0: [120 132  60 189 211 129  79 125 161 156 200  99 126 124  95]
1: [125 161  89 255 120 113  71  79 151 122  90 104 165 110 161]
2: [118  95 225 127 119 145  84 203 133 127 195 105 123 102  69]
3: [155 137 114  69 106 121  79 126 125 182 218 134 144 119  88]
4: [113 120 120 109 156 135 183  89  98 130 114 117 124 120 103]
5: [121 205 111  90 163 142 129 139 129 139 155  91 113 145 124]
6: [132 153  74 245 132 131 179 102  76 160 126  88 135 122 135]
7: [124 184 119 181  74 127 134 115  96 123 201 132 125 121  96]
8: [113 117 218 126  87 132 112 161  84 102 125  98 130 106 177]
9: [119 120 190 125 183 117 113 126  86 120 154 102 134 138 120]
10: [105  86  87 194 137 126 210 205  87 106  75 124 134 126 124]
11: [138 139 104  66  88 128 185 144 255 102  74 222 124 112 116]
12: [129  98 187  99 200 119  83 109 125 147 133  89 122 143 110]
13: [115  89 116  99 167 127  95  75  94 132 117 131 112 111  86]
14: [143 103 150 130 107 157 131 186  82 180  85 133 139 150  93]
15: [142 119 125  98  99 153 188 169 103 144  82 153 133 139  96]
16: [128 105 220  78  99 130 130  97  75 170  86  84 132 105 132]
17: [134 201 109  75 112 153  94 143 146 131 219 108 125 154 121]
18: [122  86 138 124 111 127 136 106  78 170 119  95 146 124 101]
19: [157 145 111  70 108 121 138 124 116 169 236 159 148 125  90]
20: [132 130 117  68  92 138 157 139 255  98  89 200 126 124 126]
21: [121 117 185 134 199 116 111 126  72 127 150  98 145 136 119]
22: [135 148  86  64  90 127  99 130 255  94 101 235 122 111 104]
23: [117  77 184 101 186 124 222  84 106 116 120 118 121 120 106]

[115 179 131 219  58 128 143 107  84 108 180 137 122 113  97] 7 6
[130 228 113  91 112 154 151 163 113 144 123  92 112 152 139] 5 17
[141 107 110 124 114 139 112  95 114 190 154  85 130 110  94] 18 13
[123 150  83 255 118 115  80  81 255 115  72 110 159 111 178] 1 6
[111  94 125  80 121 143 102 110 132 108 129 142 138 131 113] 13 4
[113  96 112 106 134 124  86 106  93 134 147 154 131 112 112] 13 18
[108 117 178 173 111 139  90 226 147  92 129 118 124 111  90] 2 8
[126 150  88 222 118 114  72  86 140 138  90 117 148 112 145] 1 6
[121  70 217  93 159 144 101 174 152 159 171  95 122 100  69] 2 12
[132  90 255 108 225 118 217 132 255  97 118  96 141 149 134] 23 12
[110  73 133 103 184 128 101  68  91 124 134 136 115 108  80] 13 4
[130 153  93 213 112 120  83  99 135 125  94 125 156 115 143] 1 6
[150 109 106  79 130 124 204 149  97 153 193 150 142 124  81] 19 4
[119  99 113 113 153 124 186  87 101 122  91 137 125 117 114] 4 23
[133  97 255 132 155 118 255 162 148  78  99 102 135 146 160] 23 8
[120  79 230 107 132 149  80 189 141 137 205  97 124 100  67] 2 9
[113 156  95 116 215 124 103 150 137 109 120 131 124 130 127] 5 9
[132 177  97  87 111 134 107 124 107 106 107 114 114 136 133] 5 4
[117  81 133 107 167 129 105  86  88 119 148 127 117 132  96] 13 9
[140 167 136 116  92 118  96 138 149 116  77 168  98 126 214] 8 20
[121 173  89 176  73 120 163 115  76 112 147 142 135 119 124] 7 6
[140 119 132 156 111 145 122 158  79 172  93 129 149 142 107] 14 18
[134 111  65 255 139 124 181  82  68 163 126  91 147 111 128] 6 1
[110  87  82  84 159 110 114 102  76 160 160 150 140 101  82] 13 18
[135 125  94 189 116 109  95  95 120 129 116 158 142 113 134] 1 13
[123 167 145 179  70 130 148 108  84 136 173 130 124 113  95] 7 18
[139 116 133 126 105 107 255 137 110 140  62 255 100 108 143] 15 11
[141 187  88  63  88 133 123 131 117  94  84 187 111 121 143] 15 5
[130 163  88 207 110 117  74  96 160 116  88 141 154 111 154] 1 6
[110 116 216 181  89 144  84 237 160  85 141 110 122 106  83] 2 8
[113  74 179 100 131 126  69 114 173 116 108  84 134 101 114] 12 13
[121  76 217  78 139 155  83 158 110 120 208 101 125 112  73] 2 9
[124 116  60 211 183 130  70 110 183 152 172  91 129 122 108] 0 1
[135 119 164 122 100 117 255 145 114 135  78 226 107 108 129] 15 4
[116  89 125 131 168 124  95  74 100 128 128 134 121 108  96] 13 4
[106  95 118 121  82 110 152  78  68 139 119  87 139 109 142] 18 4
[132 211  90  68  93 140 119 133  90 104  95 118 112 129 137] 5 17
